One turning vector, and how many steps it has turned
The counts run from 0 to 318.
[143 139 123 121 133 151 135 131 137  89  77 139 131 140 128 147 199 140
  96  87  84  99 125 143 150  93 114 138 103 182 129  78 111 143 131 125
 148 114  99 102 104 123 146 131 166 109 117 145 112 187] : 35
[113 115 140 128  89 130 140  92 174 121 102 131 164 131 162 126 138 133
 141 136 121 109 121 166 115 103 157 128 161 135 133  79 149  89  39 123
 100 102 129 137 158 110 177 144 130 128  91 121 157 150] : 61
[176 132 154 142 112 102 138 114  59 138 106 140  89 133 131 102 125 109
 141 174 136  87 117  98  98 106 143 165 102 130 130 101 107 111  70 126
 174 122 129  88 144  99 150 128 145 105 128 125 131  87] : 295
[143 166 195 126 160 146 106 137  87 175 156 132 181 148  95 122 118 117
 161 101 158 162 166 109 144 126 124 175  74 123 153 135 113 144 130 153
 114 150 134 119 103 117 125 113 128  80 148 105 138 144] : 5
[165 134 155 212 145 133 113 160 116 171  96 121 122 138 106 125 149 109
 114  45 126 130 142 156 146 152 159 136 129 126 107 125 150 131 152 108
 121 158 136 126 144  98  91  95 163  97 135 128 140 150] : 10
[163 154 150 179 136 129 105 129 100 182  96 107 113 135  73  85 128 112
 125  75 116 139 157 136 149 175 134 165 107  93 125 129 115 122 153 129
 155 144 140 108 133 118  99  85 168  90 130  97 142 139] : 8
[ 51 133 127 170 179 112 134 163 110 116 145 155 143 170 159 126 140 132
 116  99 144 123 106 148 122  97 136  99 114 132 137 157 128 160 115 138
  98 155  86  98 122 177 116 132 149  92 160 132 140  74] : 119
[ 94  92  68 104 141 167 121 129 127 101  99  93  83 100 146 106 140 125
  96  81 102 135 151 144 105 109 108 119 134 135 137  91  86 109 138 112
 163 101 113  84 109 134 121  95 182 116 123 138 103 143] : 314
[163 154 168 129 125  75 129 157 149 126 120 132 111 120 117 132 137 135
 191 165 101 125 143 166 120 135 106 139 147 127 159 126 140 144  66  80
 164 156 152  98 172  80 105 125 121 162 113 153 113 137] : 154
[ 83 135 177 127 154  91 108 171 156 134 121 158 201 149 111 140 148 187
 154 166 132 144 127 152 178 117 132 131 143 117 151 120 146 174  99 110
 134 159 142 124 125 143 156 132 115 114 104 145 143 142] : 260
[160 141 112  93 152 174 158 135 127 108 129 127  91  98  84 105 166 161
 114 138 140 125 111 105 105 164 119 147 124 121 105 132 103 107  90 131
 197  75 126 146 166 122 150 100 123 159 148 137 100 114] : 172
[132 143 139 110 139 113 175 133 111  78 130  87 110 139 131 124 172 114
  86  75 110 128  99 155 150 131 114 100 148 127  61 114  79 109 121 110
 126  87 100 104 134 131 125 161 136 156 119 134  77 145] : 42
[179 140 144 122 121 141 124 105 114  93  86 111 114 161 104 123 160 140
  90 105  74  99 124 120 154 128 108 150 100 153 114 101  88 142 156 123
 174 110 125  92 110 116 156 145 138 149 109 134 120 188] : 33
[120 117 102 146 176 122 120 187 102  92  74 143 101 145 123 150 153 184
 111 133 111 127 142 114 161 105 141 149 109 148 130 139 107 103 171  96
 157 146  83 109 116  82 148 163 141 103 112 124 125 143] : 26
[ 85 138 167 119 151 103 111 178 137 146 121 156 172 153 109 132 131 199
 150 180 137 151 126 149 171 129 124 144 144 102 165 128 128 174  90 115
 158 155 138 132 126 166 163 128 124 121  99 128 159 131] : 261
[153  82 136 159 110 128 144 133 107 117  92 120 116 118 122 156 158 138
 114 121  94  75 113 106 115  81 164 115 129 141 102  84 143 106 129 105
 122 122 104 130 145  53 152 171 155  86  99 157 130 139] : 299
[ 90 102  93 195 126 122 123 135 104 116 112 110  67 121 115 138 107 105
 139 122 104 134 108 140  85 129 141 112 138  94 150 160 110  90 173 115
 119 141 100 106 148 118  97 140 171 131 101  94 153  77] : 223
[ 94  96 149 114 139 151 136 109 111 107 185 110  94 133 188 144 112  95
 126  89 156 148 111 146  98 103 135 101 145 156 120  98  87 150  70 112
 120  78 144  77 142 152 125 133 127 140 118 156 119 126] : 318
[ 86 109 146 161 106 117 115 125  78 149 157 112 118 109 114 144 121  83
 169 142 102 122 127 135  75 100 112 116 110 104 188 116 126 164 113 139
 111 154 123 102 128 142  82 132 173  90 111 130 150  88] : 220
[159 135 129 120 129 146 129 118 126  94  78 127 131 150 118 145 185 140
  87  92  73  95 125 135 153 110 109 139 104 169 114  83  99 138 155 124
 158 115 111  99 101 112 154 142 153 127 111 142 112 199] : 34
[125 141 131 149 182 142 118 166 124  97 104 160  98 167 160 164 145 161
 134 121 153 135 144 108 156 100 154 159  94 191 139 153 109 112 115 112
 155 121  90  90 142  80 165 161 117 108 130 122 145 151] : 28
[170 101 148 150 155 116 137 160  76 131  93 187 127 133 167 151 147 122
 141 141 162 138 111 113 100  76 157 158 121 175 124  85 126 102 101 118
 132 162 109 109  95 108 126 122 137  87 128 148  86 102] : 292
[ 74 103 109 149 154 167  84 120 164 127 128 113 141 124 105 107 116 157
 118  72 118  76 157 104 114 125 158 123 100 136 115 147 145 112 178 123
 120 113 128 121 155  66 164 115 136 104 153 142 159 129] : 101
[161 150 155 119 170 155 167 171 123 149 136 119 159 136 115 108 164 158
 128  82 158 118 131 153 136 123 141 142 132 115  99 146 165 119  48 116
  97 132 110 168 163  90 130 134 125 101 166 135 117 122] : 276
[104 132 149 176 128  65 135 114 126 104 102 129 172 191 122 131 101 145
  99 113  78 102 128 140 155 131 117 102 115 111 117 144 125 125 184 124
  93 148  96 102 113 114 133 199 118 127 109 118 151 128] : 125
[ 88 106 126 163 111 118 119 131  76 141 137 113  84 112 105 139 118  96
 163 146 100 133 117 131  82 116 106 114 118  86 188 130 116 144 138 136
 135 148 117  97 135 147  86 134 182 105 105 105 158  71] : 221
[178  90 146 157 155 118 145 165  80 136  72 174 129 128 171 149 143 136
 125 134 147 144 112 123 109  91 156 148 146 157 115  88 129 101 126 115
 130 171 114 112  86 102 118 121 142  97 122 152  83 121] : 291
[ 76 149 136 156 189 120 141 172 166  93 143 156 163 119 109 163 179 148
 130  92 118 148  96 166 133 132 119  87 146 143 126 152 125 141 150 126
 119 148 107 136 118 170  97 109 124 156 145 154  87 133] : 250
[120 159 125 100 156 172 156 152 113 104 138 115  84 133 127 126 190 131
 122  98 128 112 126 151 133  95 102 138 103 160 142 122 112 167  45 123
 162  95 100 104 157 155 140 126 161 115 140 139 125 142] : 38
[137 157 125  96 148 169 159 144 105 104 140 101  71 134 125 111 171 134
 111 103 127 117 116 150 129 118  99 133 120 137 125 143  90 159  46 116
 167  88 110 106 161 155 141 131 159 139 141 134 126 139] : 39
[101 140 131 121 160 171  85 118 128  95 143 118 147 133  91 152 174 122
 139 102 120 149 105 143 144 139 142 126 114 139 130 132  52 110 207 143
 119 119 133 106  94 148 145 124 150 171 116  97 117 161] : 240
[107 105 165 177 111 116 114 106 103 141 156 124 157 127 147 152 120  64
 163  88 103 116 124 152  76  82 137  97 116 138 150  87 134 140 134 133
  66 153 136  95 116 126  97 134 155  96 115 140 137 116] : 218
[ 86 141 138 142 142 115 128 144 143 122 112 156 166 178 127 156 116 174
 130 136  98 130 153 147 147 100  89 137  96 136 198 145 158 170 107 139
 117 162  87 115 121 137 134 177 124  97 119 114 181 141] : 128
[ 99 124 127 142 153 184  82 129 174 106 150 129 130 144 130 150 138 135
 179 109 116 106 136 158 110 101 141 136 110 159 179 162 120 144 116 114
 119 135 145 104 170  90 155 131 143 163 138 133 188 156] : 235
[ 84  89  72 118 149 165 122 130 145  96 106 103  81 107 172 112 139 118
 109  65 128 143 142 157 107 109 131 111 146 151 123  91  92  99 122 107
 140 101 114  79 124 124 127  96 171 118 122 139 103 141] : 315
[185 160 191 115 118 135 151 113 109 147 114 152 198 154  73 111 159 165
 119 149 109 112 107 113 141 147 111 166 103 108 134 113 140 162  87 158
 147 132 133 161 111 160 157 121 116 126 136 123 139 138] : 270
[ 83  99 117 113 140 151 157 104 113 120 136 141 175 137 145 127  91 147
 106 106 163 123 144  89  92  97 146 138  97 132 123 125 143  73 114 164
  82 104  78 149 114 108 151 161 120  74 141 107 130  94] : 201
[107  93 123 171 113 121 144 103 151 136  97 163 148 138 174 100 108 151
 100 118 142  84 121 123  83 104 154 127 132 140 109  87 174 125  62 133
 129 108 121 126 139 133 162 114 126  87 135 157 157  85] : 193
[129 117 147 108 148 192  82 135 123 110 173 106 117 152 101 145 139 137
 172 127 119 120 111 155 123 118 120 133 116 130 173 168  85 166 142 117
 119 125 172  96 144 124 154 137 138 197 125 126 163 156] : 237
